In the rows, 128 means zero.
Each run below is a few steps of one of 7 hidden systems, one row a step.
U, path 1:
[[104 122  99 143 153  85 112 110 164  93 131 144 170 129 145  90 136 133
   98 121 121 106]
 [108 134 142 125 134 133 134 187 169 153 134 128 120  75 112  89 151 163
  129 118 122 124]
 [159 133 133 118 126 157 152 124 130 111 125 153  96 112  97 144 131 139
  104 196 109 122]
 [133 152 181 101 105 122 138  98 135  60 161 136 150 145 144 110 107  88
  123 124 130 125]
 [134 122 171 128 114 137 172 136 122 182 146 110 151  89 117 123 154 110
  133  59 141 129]
 [124  83 103 129 143 149 152  94  78 145 107 136  82 128 148 150 179 142
  120 152 102 154]
 [103 157 142 110 122 139  96 137 132  70 130 116  86 193 161 126  92 112
  176 130 120 176]
 [161 148 126 152 116 125 140 138 139 187 127  87 164 140  90 157  70 101
  166 101 157 100]
 [131  62  66 143 156  90 123  68  85 143  98 143 169 118 150 127 158 147
   95 128 139  95]
 [ 58 138 120 120 144 121  74 183 164  86 114 159  96 128 171  97 165 172
  137  92 129 170]]
D, path 2 (10 x 22):
[[115  93 112 139 171 133 167  75  98 171 128 100 142 150 145  99 146  96
  152 110 104 127]
 [ 85 142 154 122 142 151 181 116 155  88 124 143 106 144 151  81 138 121
  191 108 120 148]
 [139 120 138 114 109 149 137 145 146 119  79 113 114 133 100 130  88 156
  204 138 172 113]
 [136  86  96 139  99  94 118  80  89  95  89 146 144 130 157 168 129 153
  127 118 170 124]
 [ 94 167 138 143  90  92 137 163 144  90 157 152 138  95 157 139 151 166
  106  93 140 169]
 [138 135 112 140 136 150 103 197 150 185 112 127 101  94  83 155 142 164
  109 145 126 124]
 [140 104  88 119 163 132  78  95  95 111 120 152 113 164 138 149 139 114
   68 186 100 123]
 [125 184 154 125 124  91 130 139 137  96 197 113 180 155 132  94  89 102
  101 138 109 145]
 [153 125 115 152 140 137 180 136 125 232 149  97 142  77  89 119 122 118
  149 116 116  89]
 [101  85 120 107 172 173 138  70 112 110 106 180  72 118 165  97 184 103
  127 134  97 114]]
P, path 3, 10 rows:
[[112 109  78 154 148  95 150  93 150  94 112 144 126 100 156 103 128 161
  144 150 118 103]
 [115 130 166  90 121 130 117 140 147 102 120 165 164 118 104  87 129 134
  132 114 169  95]
 [159 149 155 130 107 168 180 115 140 140 138 145  97  90 103 153 127 114
  136 140 119 110]
 [116 100 131 112 115 117 130  93  87  97 136 140 105 111 182 116 163 139
  112 128 115 147]
 [126 149 185  95 127 149 108 158 122 138 147 122 156 162 106 123 134  96
  105  96 139 153]
 [142 139 113 160 135 141 168 123 130 176 139  89  88 121 124 162 120 116
  147 139  90 152]
 [ 99  82  89 125 150  99  91 109  98 110 105 119 130 156 172 113 141 148
  128 123 130 149]
 [128 170 151 128 133 136 120 166 164 125 123 128 169 175  82 135  98 112
  133 108 158 127]
 [145 125  87 172 116 115 170 116 138 156 126 108  96  75 134 151 111 152
  161 149 114 112]
 [ 97  84 107 111 138 107  74 123 108  93 103 171 143 125 157 105 160 156
  106 121 151 115]]
W, path 4:
[[133 112 116 118 137 123 142 125 109 151 133  77 124 134 130  98  99 135
  175 156 113 135]
 [111 114 111 119 155 134 123  99 122 100  97 145 148 184 129 110 123 121
  145 133 143 124]
 [119 175 133 155 117 124 180 122 140 114 147 148 143 133 119 134 102 118
  152 111 138 126]
 [129 120  94 130 120 109 118 119  91 153 148 144 121  89 145 111 113 144
  141 145 129  92]
 [103 125 119 117 151 148  99 130 121 105 110 189 117 147 133 133 163 131
  100 121 136 133]
 [135 183 159 137  95 133 135 162 161 122 162 125 111 111 119 153 114 120
  122 113 124 152]
 [157  91 100 120 127 102  77 118 103 155 136  95 124 103 142 134 109 127
  107 147 118 102]
 [108 108 124 131 168 141 129 105 148 115 103 142 134 158 134 132 181 111
   90 109 108 146]
 [132 167 173 131 111 144 171 166 170 143 150  94 113 108 110 117 112 121
  165 110 119 145]
 [162  79 101 101 125 121  91 105  98 132 103 104 119 126 122 127  92 133
  146 174 141  88]]
R, path 5:
[[141 118 172 103 118 144 134 153 110 155 120 100 141 140 105 136 144 131
  126 116 143 162]
 [119 110 118 127 152 131 142 110 101 129 110 114 138 177 128 134 143 130
  126 142 119 162]
 [108 142 144 118 130 115 154 135 123  95 128 144 162 153 124 100 121 144
  144 133 148 147]
 [127 134 114 138 123 130 156 130  98 165 121 140 150 122 106 131 113 142
  155 125 155 112]
 [113 123  83 151 144 112 130  91 111 121 129 153 116 129 158 130 127 131
  131 142 111 119]
 [119 156 140 121 109 120 119 137 143  98 154 161 128 105 140 112 115 126
  129 116 133 113]
 [144 134 119 138 115 136 118 134 119 177 142 112 115  97 121 156 112 117
  132 116 125 112]
 [126 109 108 131 154 121  99 102 142 114 130 119 105 133 163 122 138 110
  104 132  89 132]
 [121 153 172 105 122 140 116 159 168 103 139 132 133 127 113 111 127 121
  129 109 138 134]
 [149 114 124 134 130 141 136 139 124 181 114  88 117 130 106 152 118 132
  148 131 125 135]]
V, path 6, 10 rows:
[[106 167 120 152 156 123 108 121 197  77 123 140 146 188 129 130  99  83
  125  99 121 129]
 [132 155 132 150 108  93 156 165 181 131 151  84 138  86 118 100  79 151
  175 132 124 124]
 [141  68  93 120 161 111 105 126 156 135  80 118 139 103 104 100 140 159
  113 166 131  71]
 [109 152 154 130 127 141 169 106 170  47 128 200 126 118 143 116 167 135
  106 124 123 132]
 [149 144 170 100  76 133 162 171  93 151 175 108 110  69 113 115 117 162
  139 170 122 145]
 [169  64 112 106 155 142 108  83  83 153  92 120 137 152 109 152 152 108
   80 161 125 112]
 [ 88 161 159 138 126 136 183  91 122  92 151 160 138 158 168 135 163  96
  128  66 119 180]
 [123 147 141 111 108 147 123 196  83 213 162  85 106 111 112 110  95 145
  192 128 132 146]
 [155  87  69 128 174 144  70  76 124 118  64 128 112 199 121 170 104  93
  119 157 131  95]
 [ 97 177 146 151  93  94 160 101 167  46 154 146 154 133 183 125 116 110
  145  51 149 156]]
D, path 7, 10 rows:
[[ 95 151 108 158 147 105 121 135 166 120 189 139  81  77 188 107 171 131
   73 132  52 154]
 [132 142 141 108 184 157  73 195 208 158 126 104 110 137  66  81 112 103
  117 157  99  87]
 [194  95  99 132 158 127 146  36 121 115 105  96 150 178 105 151  95  74
  104 183 105  91]
 [117 124 182 110  97  79 190  86 109  87 197  96 178  96 182  56 130 114
  124 100 109 147]
 [108 129 175 125 141 175 181 183 175 200 104 135 136  77  75 102 164 130
  172  58 159 104]
 [150  78 129 100 137 207 135  77 104  95  50 162  40 163 126 181 158 127
  148 172 127 133]
 [122 144 176  69  73  88  65 137  88  27 148 110 164 194 167 111  75 131
  134 126 167 180]
 [136 164 109 200  90  83 168 169 120 226 139  96 208 114  96 183 106 150
  141  46 182 139]
 [ 90  83  61 169 156 153 162 110  93 173 119 166  26  62 185 151 221 179
  119 143  75 157]
 [ 66 166 146  68 165 150  16 201 182  38 125 178  94 187 130  59 115 136
  123 174 115 136]]
U, path 8, 10 rows:
[[120 158 148 124 131 145 140 143 138 121 173 131  79 114 147 134 155 121
   97 146  72 175]
 [160 143 167 100 131 156 135 123 124 138 163  77 109 150 116 121  98  77
  136 159  92 144]
 [145 108 141 131 153 138 159  64 136 137 121 110 155 159 125 120 127  65
  129  98 118 111]
 [ 89  97 113 146 153 118 166 103 132 131 108 115 120 118 171 102 167 143
  164  87 118 155]
 [117 108 113 119 126 156 121 155 129 133  82 111  67 131 129 136 126 173
  188 149 133 153]
 [157 145 106 134 101 127 114 112 131  78  98 137 132 171 108 177  66 128
  148 159 161 113]
 [126 126 120 143  99  65 115 122 119 123 141 125 206 114 138 128 108 136
  114  79 175 105]
 [ 99  98 107 131 140 118 103 169 110 179 119 154 134  79 126 122 192 179
   87 101 141 129]
 [110 169 112 124 142 151 109 169 131 101 144 166  72 143 127 143 141 160
   97 198  89 169]
 [159 188 164 108 112 127 123 142 142 108 185 106 149 158  99 111  49  83
  129 169 113 115]]
V, path 9 (10 x 22):
[[117 131  70 173 162 108 150 144 112 213 144  95 141 122 116 130 131 154
  123 144 100 142]
 [ 86 131  93 118 189 128  82 113 136 107 131 157 117 175 153  78 132 108
  123 154  88 120]
 [140 197 166 118 105 141 147 128 149  97 176 155 137 129 106 109  70  82
  147 138 131  99]
 [184  86 105 139 119 110 152  87 126 170 129  72 126  76 122 135 106 119
  138 143 119  83]
 [ 92  69 125 121 169 134 121  84 146 113  93 157 123 115 168  94 198 112
  111  73 123 114]
 [ 99 189 181 110 100 187 135 190 146 128 149 171  75 107 118 131 140 134
  167 107 131 152]
 [194 100 121 107  98 132  86 133 103 135 109  63  86 138 114 184  75 134
  133 198 123 135]
 [131  87 141 131 130  88 123  67 139  71  96 121 206 171 157 142 156 104
   77  67 159 142]
 [ 71 179 142 168 123 128 200 202 145 191 146 143 150  89 113 111 159 178
  167  62 145 169]
 [123 109  61 119 175 152  63 170 108 161 101 114  53 152 113 122 112 179
  145 240  88 129]]
M, path 10, 10 rows:
[[105 114  89 172 138 107 103  98 171  95  72 163 139 146 155 175 160 137
  104  67 153 134]
 [115 166  94 168 110 110 108 190 189 106 124 123  81  98 137 163 112 189
  133 150 114 156]
 [157  88 113 102 154 135  53 171 154 147  91 119 122 116  83 121 136 149
   87 179 132  86]
 [135 149 103 140 143  90 124  98 129  63 141 176 191 162 116 136 129 132
   44 177 124 117]
 [122 177 144 132 116  93 181 177 138 141 200 110 145  74 115  72 107 163
  130 179  94 138]
 [127  81 154  77 179 185 136 122  83 188 123 142 124 120  98  61 170 107
  126 153 108  91]
 [120 164 146 115 121 146 160  51  73  67 154 178 134 203 156 136 108  71
  137 132 122 149]
 [157 163 185 124  65 124 167 147 142 151 182  65 123  75 140 113  72 105
  189  81 136 133]
 [129  37 134 118 149 156 137  89 108 193  70 114 126 100 139 138 205 116
  128  52 145 117]
 [ 70 161  91 159 119 119 115 103 121  46 109 167  90 200 203 180 132 138
  151  96 131 207]]
M, path 11:
[[150 141 146 109 103 163  81 114 183  50 101 179  71 120 133 169 115 102
  116 130 144  94]
 [177 117 160 114  67  93  98 135 162  90 146 109 129  61 137 157 123 141
   71 126 138 112]
 [105  92 137 119 133  92 116 158 122 135 138 127 161  84 146 105 205 174
   53 109 117 157]
 [ 87 164 136 117 158 151 125 179 106 129 150 147 112 176 127 120 163 152
  101 161  94 204]
 [166 148 157  86 124 153 111 157 101 135 139  77 127 192  81 128  73 105
  146 193 122 139]
 [162 108 133 130 125  93 173  80 112 139 122 102 217 143  95 121 105 103
  120 119 155  94]
 [ 79 145 102 176 132  98 221 107 116 136 139 155 153  92 159 102 154 166
  166  94 129 144]
 [ 84 136 117 110 146 195 113 160 120 159 114 156  42 118 134 102 137 141
  206 127 122 127]
 [175 123 137  95 116 175  57  86 116  98 100 146 102 178 116 184  84  58
  122 133 155  85]
 [172 137 127 163  67  49 138  92 153  93 166  98 183  82 160 169  88 117
   86  85 144 115]]
W, path 12 (10 x 22):
[[124 136 114 120 104 124 113 155 130  88 106 121  88 133 133 134  89 180
  180 174 142 143]
 [129 127 104 139 116  83  83 123 133  92 104 150 189 160 125 152 111 144
   95 110 176 114]
 [120 161 106 181 138  97 186 133 127 173 172 138 172  93 119 135 153 144
   82 128 102 141]
 [ 94 117 126  95 156 136 104 176 109 160 154 125  91  92 135  55 148 161
  139 167  90 132]
 [137 151 167  79 142 174  68 147 150  81 110 157 123 199  90 131 107  93
  109 152 141 115]
 [176 162 143 153  90  97 156  78 151  88 178 101 153 131 144 169  78  77
   92 125 108 130]
 [119  61 109 124 143  92 132  81  86 181 152 104 144  63 182  82 172 114
  115  84 111 100]
 [ 94 117 156  98 175 222 152 147 126 169  88 171  72 147 101 114 200 123
  158 108 120 145]
 [162 175 165 114  69 162 126 153 166  68 116 104  57 150 120 174  54 132
  200 159 146 156]
 [165  79  77 150  94  43  71  69 104  97  97 103 187 136 164 171  84 127
  106  99 182  95]]
P, path 13 (10 x 22):
[[130 142 158 105  80 132 155 151 106 108 148 155 116  79 130 120 128 163
  145 141 145 131]
 [155 111 145  97 109 148 104 124  81 149 133 149 109 106 125 151 146 116
   99 135 138 119]
 [120 154 133 131 129 129 126 119 105 117 164 144 125 151 148 148 143 101
   90 134  99 161]
 [117 136 135 121 141 114 122 146 118 167 168  82 133 130 141  96 117 117
  138 127 100 150]
 [130 103  98 134 170 146 106 112 133 169 104 110 120 156 120 131 131 104
  129 124 117 111]
 [106 147 109 149 146 117 142 109 155  79 117 135 129 167 143 121 112 122
  150 129 117 144]
 [132 119 146 120 105 111 136 140 147 133 125 101 148 105 120 106 102 137
  166 108 153 115]
 [136 113 107 146 132 140 131 112 138 143  95 159 114 104 117 162 149 133
  117 102 145  99]
 [102 157 141 123 116 123 132 146 138  73 137 162 109 131 150 126 139 155
  129 137 127 163]
 [161 124 164  94  96 132 108 161 114 148 146  92 126 106 108 124 104 130
  131 141 140 122]]
R, path 14, 10 rows:
[[125  78  84 150 158 131 133 129 131 156  74  90  83 144 136 158 161 176
  142 147 106 171]
 [105 125 148  82 124 128  95 156 131  44 106 164 132 161 124  99 140 174
  114 173 148 148]
 [165 163 140 137  80 121 160 167 100 160 129 135 182 121  58 186 105 161
  115 138 178 132]
 [129  88  68 160 162  88 164  82  76 160 141 121 138 115 153 124 166 156
   86 172  88 140]
 [ 89 170 164  94 143 149 132 127 127  75 163 224 145 127 131  68 157 110
  100 131 121 110]
 [170 191 155 146  91 167 186 129 105 183 172 122 115 120  88 172  70  87
  171 125 129 118]
 [147  64  78 133 155  83 103  40  94 127 143  70 116 134 196  99 111  90
  122 148  85 106]
 [ 89 154 178 110 136 129  96 129 207  63 130 186 158 124 145  91 148  82
  110  35 153 100]
 [135 151 141 165 107 171 177 177 153 218 122  74  64  94 102 171 117 139
  210  85 124 159]
 [127  45  79  85 161 124  36  91  87 100  88  84  64 169 184 111 124 140
  136 194  96 135]]

Which system made each run below?
path 15:
[[ 92 147 115 135 139 149 113 165 124 131  97 158 120 170 113 145 140 158
  154 114 150 156]
 [124 159 103 138 109 105 110 147 123  91 132 123 121 157 136 152  78 157
  146 176 131 155]]
	V
path 16:
[[ 87 125 121 150 125  98 144 131 104 152 144 142 156 106 164 126 170 149
  116  63 135 160]
 [ 98 151 137 112 141 170 100 203 122 171 118 137 100 149  98 126 142 147
  155 116 141 154]]
	P
path 17:
[[101 148 123 133 166 162 121  88 149  68  91 191 128 216 126 152 143  88
  120 113 133 139]
 [141 196 137 171  79 104 173 130 163 133 185 113 124  78 145 145  77 113
  165  89 129 122]]
	W
path 18 (2 x 22):
[[128 173  94 160 117 113 116 175 120 167 149 131 128 120 105 160 102 161
  126 151 129 137]
 [121 117  71 135 139 102  73 135 104 136 131 139 114 114 142 119 107 154
  116 177 117  98]]
	P
path 19 (2 x 22):
[[112 148 161 130 145 139 131 140 133 127 129 130 173 197 106 155 158 100
   85  90 129 182]
 [135 145 135 139 126 142 185 150 105 167 147  76 105 142 114 141 117 149
  156 170  93 190]]
	D
path 20:
[[128 149 107 155 127 140 134 166 190 115  91 164 111 104  94 163 129 173
  129 140 148 110]
 [152 110 107 130 106 118 139 144 121 130 124 116  94  78 122 144 133 187
  118 197 111 137]]
	R
path 21 (2 x 22):
[[104 158 107 131 104 104  73 119 130 100 153 160 120 110 178 115  77 107
  160  82 154  90]
 [142 149  95 175 114 124 109 131 192 151 121 132 104  84 129 174 105 110
  137  79 136  88]]
	D
path 22 (2 x 22):
[[185 124 151 102 141 199 104 105 158 124 121 139  56 127  96 165 128  69
   85 176  87 100]
 [167  94 161  97  88  72 116  69 126  37 150  92 171 127 170 113 111 109
   83 141 123 128]]
	M
path 23:
[[ 76 133 105 142 128  87 157 108  66 117 157 175 169 126 173 103 165 156
  111 107 132 157]
 [ 94 183 141 117 132 174 115 190 109 180 169 134  81 132 123 112 114 123
  178 127 108 153]]
	M
path 24, 2 rows:
[[111 105 157  87 122 110 109 174  70 187 138  95 188 129 116  79 139 147
  145  96 167 137]
 [102 132  94 140 173 176 128 133  97 169  96 202 106 157  97 159 178 135
  107 137 129 126]]
	U
path 25, 2 rows:
[[116 141 108 153 133 120 133 101 158  77 103 147 124 160 145 153 117 126
  139 119 131 140]
 [129 139 149 124  96 101 129 159 149 117 136 108 145  96 130 113 105 156
  153 110 156 134]]
	P
path 26 (2 x 22):
[[141  87 172  84  91 141 145 167 124 107  89  82  91 104 123 123 141 200
  173 161 145 176]
 [183  93 139 113  95 131 123 105  93 107  82 126 157 164  98 205 138 137
   82 147 169 138]]
	P
path 27, 2 rows:
[[ 94 164 171 120 131 119 199 147 110 132 185 153 176 119 121  78 163 137
  107 124 113 164]
 [134 145 163  70 120 161 111 163  62 160 178 128 109 124 111  83 105 120
  154 175 121 122]]
	W
path 28, 2 rows:
[[115 157 113 152 130 109 126 160 141 122 144 134 138 137 125 157 141 157
   89 142 113 169]
 [122 146 120 127 142 101 109 153 126 130 160 109 151 145 123 107 117 141
  100 167 105 151]]
	V
path 29:
[[148 106 146 116 148 156 126 130 140 151 108 125 129 138  98 143 160 113
   96 128 121 127]
 [136 127 162 103 126 138 145 109 106  99 140 113 123 162 134 132 139 117
  113 154 112 167]]
	D
path 30, 2 rows:
[[129 105 147 120 106 139 144 112  99 146 129 137 115  96 147 139 152 120
  139  83 145 130]
 [107 140 144 120 123 151 111 142 116 121 124 150 109 150 145 151 157 123
  119  94 132 164]]
	P
path 31 (2 x 22):
[[145 112  85 148 163 115 123  99 153 139 126 113 137 134 117 123 110 112
  105 166  99  97]
 [108 137 148 122 144 120 150 105 163  89 150 149 135 116 155  80 140 105
  121 108 108 116]]
	V
path 32 (2 x 22):
[[108 109 138 122 164 123 148  97 135 131 155 132 133 102 156  69 162  99
  111 108  89 118]
 [119 155 172 108 130 188 141 129 142 133 133 157  95 137 120 121 127  80
  169  97 133 116]]
	R
